T: rows in 3 groups, each row roughly a mix of its group's directions:
T (99 x 11):
[[  2 -10  -8  16   3   1   2  21  30 -21  -3]
 [-14  -6  -4   5  -5  -1  19  -2  31 -24  -1]
 [ -2  13 -32  -2   3  -8  16  -1  22  -2 -14]
 [-21   7 -25  10   1 -12  20   5  18 -11  -6]
 [  7   0  16  -5  -1   0 -23   2 -30  17  11]
 [-16  10 -21  14   9  -7  10  -7 -23  10 -16]
 [ -2   1  -7   2  22  19 -19 -14 -11  24  -7]
 [  2  22  -1  -8  -9 -17 -14  -5 -28  15   8]
 [ 18   8 -10   9  32   6   5  -1 -13  17  -7]
 [ 20  -3 -20  22  18  16  -1   7  10 -13   1]
 [-25   7 -21  -2   6   4  -9 -15   0  17 -21]
 [ -3  -6  29 -10 -17   1 -14   8   0 -12  23]
 [ -9  14   8 -16 -23   1 -17 -21 -17  -4   2]
 [-36   0 -14   5  -1  14 -20   1  -8  -2   7]
 [ 12  -3  18  -1  -2  26 -18  -6   1  13 -22]
 [-22  -3  15   0   5 -14  -2   4   7  -3  35]
 [-21  28  -8  -2  -9  -4  13 -11 -11   8 -18]
 [  0  24 -14 -10   2 -17   1   0  -2   8  30]
 [ 23   3   6  -3   0  20  -6  -2 -14  14 -28]
 [ -5  22   7  -9 -15 -13  -3 -15 -24  11 -16]
 [  8   5   7 -20  -3 -13   8   1  29 -15  19]
 [-24   7  16 -21 -24  -2  -6  -2   0   8 -13]
 [  9   2 -10 -25  -5 -10  10   4  33  -5   2]
 [  4 -12  -5   6  33  20   5 -18   0   5  -9]
 [ 27 -20   5  -5   2   2  -6   7  28 -10   4]
 [ -3 -14  25 -18   0   6 -21  -2   4  17  15]
 [-23   4 -10  -1 -26  -7   6  10 -12 -23   6]
 [ 28   2 -22   4  -1  18   1  -3  12 -10 -20]
 [  9  14  16   8   1  12 -16 -22 -21  12 -11]
 [ -4  -9  24  -6  -8   0 -17   4 -10  -1  32]
 [  6  16 -14   3   7  -8  14 -12  -7  10 -33]
 [ 14   9   4   2   2   6 -17  -2 -33  21  -7]
 [ -5  11 -15  11   0  -1  12   3  -6   5 -38]
 [ -4  -3  -9  14  17  19   0 -20  -3   7 -28]
 [-17 -13   2  10   0   0  -6  -3  -4 -17  36]
 [-24   6   3   3  -5 -25  16   5   6 -12  21]
 [-37   8  15 -10  -8 -14  -1  -1   3   5  12]
 [ 17  18   2  -4  -2  -9  11   6 -21  13 -27]
 [-19  -3  -1  -4  16  -5 -17  -1 -24  14  21]
 [  7  32  -7  -5 -17 -12  -7   0 -22   9  -6]
 [  7  -1  18  -4 -14  18 -13  -2  -2   6 -33]
 [ -3  20 -23  -3  -3  -1  11 -15  12   4 -27]
 [  3  -2   0  -8  10   8 -21 -10 -30  24  -1]
 [ -8 -35  16   1  10  11  -5   9  11  -4  13]
 [ -7   7   8   1 -10  28 -29 -14   2   1  10]
 [  4 -15  17  -6  -3  21 -20  13  12   1  22]
 [-14 -28  -2  22   8  15   4   0  -1 -21   0]
 [ -3   8 -19  -7  -2 -14  21  -1  31 -12  -4]
 [-11  32  -4  12   4  -5  20   0  18 -11   8]
 [  4 -12  20  -9  14  -3 -17   3 -14  11  28]
 [-19 -20   2   1  -7  16   6  -3  24 -22  -4]
 [-16 -23 -15  13  17  12  10  -8   9  -6 -18]
 [  2   6   0  -6 -13 -17  18   5  32 -11 -14]
 [  0 -25  12 -15  16   4  -5  -1  22  20  -7]
 [  7  -5  25 -10 -12 -16  -6  12  -8  -3  27]
 [ 24  -1   8  -6  10  21 -14  -1  26   6  -8]
 [ 14  -7   7  14  20  27 -19  10  -8   8   0]
 [ 12   1  22   7  -3  11 -18  -1 -32  10   2]
 [ -5  11  -4  29  19   5   1   6 -28   6  -2]
 [-10 -20  -6  11  16  32  -1  10   2  -1 -14]
 [ -1   8 -14 -29  10  -9   6   0  26  -4  15]
 [ 11  -1  14 -25   0 -17  -3  -3  15  -3  27]
 [ 18  10   6   1   9   6   5  -9 -25  21 -21]
 [ 12 -14  28  -9  -9  10 -14  11 -11  -3  20]
 [  1 -10  24 -18   3  -4 -15   4  -4  16  26]
 [  5  24   0 -10 -20 -21   2  11  -8  -6  20]
 [ 10  14  -2   5  -1  17  -5 -13   0   9 -36]
 [  9   8  -8   7  31  -4   7 -11 -18  21   7]
 [ -2   2  34 -18 -14   4  -9   2 -10   5  18]
 [-13   4  21  -9 -17  -1 -24 -17  -7   2  17]
 [  6  -5 -17  15   4   4  21  -1  19  -3 -27]
 [-12  -5  14   5  10  14 -20 -20 -19   9  18]
 [  0  33 -18  -6   5   6  -7   8 -21   8  -5]
 [  4  10 -25   2  25 -12  20  -8  13   5  -4]
 [-11 -14 -19   7   5 -13  26  18  -1 -17   3]
 [ -8   7  10   4  16  -6   1 -10 -29  17  21]
 [  0  -9   5  13  -2 -23  16  11 -14 -22  19]
 [-19  25 -15   4 -24 -15   2   5  -7  -7  -4]
 [-14 -17  -4   1   9   5  14   7  31 -18   5]
 [-23 -22   8   2 -19 -15   3   3  16 -12  12]
 [  9  12  -8  -2 -19  -2  16  12  26 -16 -14]
 [ -9  14  -6  -5 -11 -20  21  -2  27  -9 -10]
 [-29   2  -6  12   7  13 -15   2 -26   7   5]
 [ 11  -7  22  -4   0   8  -9   9  12 -11  32]
 [  7 -18  25 -10   8  -4 -11   7   4   9  28]
 [ 14 -18  23   9  -2  -2   1  24 -21   1  -9]
 [ 21  -8  35  -9   0 -10  -6   6  -9  13   4]
 [-17  15 -17 -10   0 -30  14  -7 -11   5   5]
 [ -9 -21   5  -2  15   5 -11  -8  21   1  27]
 [  7   1  -7   5  -4  -5  10  10  37 -21  -1]
 [ 21  10   0   9  15  -5   8 -16   3  11 -29]
 [  2  22  15  22 -10 -10  -2   4 -26  -4   8]
 [ 10  15   0   9  25  21  15   3  11 -19  -1]
 [  4  13   0   1   3   6   5  -4 -14  20 -37]
 [ 14 -10  -5  29  27   2   3  15  -5  -3   5]
 [-10  24  11  -1 -29   0  -6  -7 -10 -19   3]
 [ 18  -6  -9  21  15  25 -10  15  -3  -6 -10]
 [ -9  15  -8  -6 -27  -8  16  -2 -15  -6 -22]
 [ 14  -4   2  24   3  22   5   6 -17 -10 -21]]
which group is each row in? (one row of each group first):
[  6 -13   8 -15  -7   2 -13  -6   5 -10  37]  V
[-14 -19  25   0  -7  15 -17 -11 -15   2 -11]  B
[ -3  11 -14  16  10 -29  23  -5  10  -2   4]  Z

[ -5 -10   6  12 -14 -22  17   5  -7 -29   0]  B
[ 10  29 -17  -3   5 -10  12   4 -21  15  -7]  B
[  5 -21   8 -18  13  17  -1 -20  20  -6   3]  Z
[  9 -13 -10  12  -3   4  -1  18  22 -28  10]  V
[-21  -8  -6   3  26   1 -18 -11   4  19  12]  V
[ 12   0   3   1  13  15  -8 -28 -22  13 -13]  Z
[ 20   0  17   3 -15  25 -11   0 -14   1 -19]  Z
[-20  -9 -23  16  -2   6  13  12  13  -5 -20]  Z
[ 25  22  -2   1  -3 -18   5  11   4  -4  24]  B
[ 14  20  18  -3 -28  -4  -7  10 -18  -6   1]  B
[-18   2  10 -17 -18 -25  10  -3  14  -6  14]  V
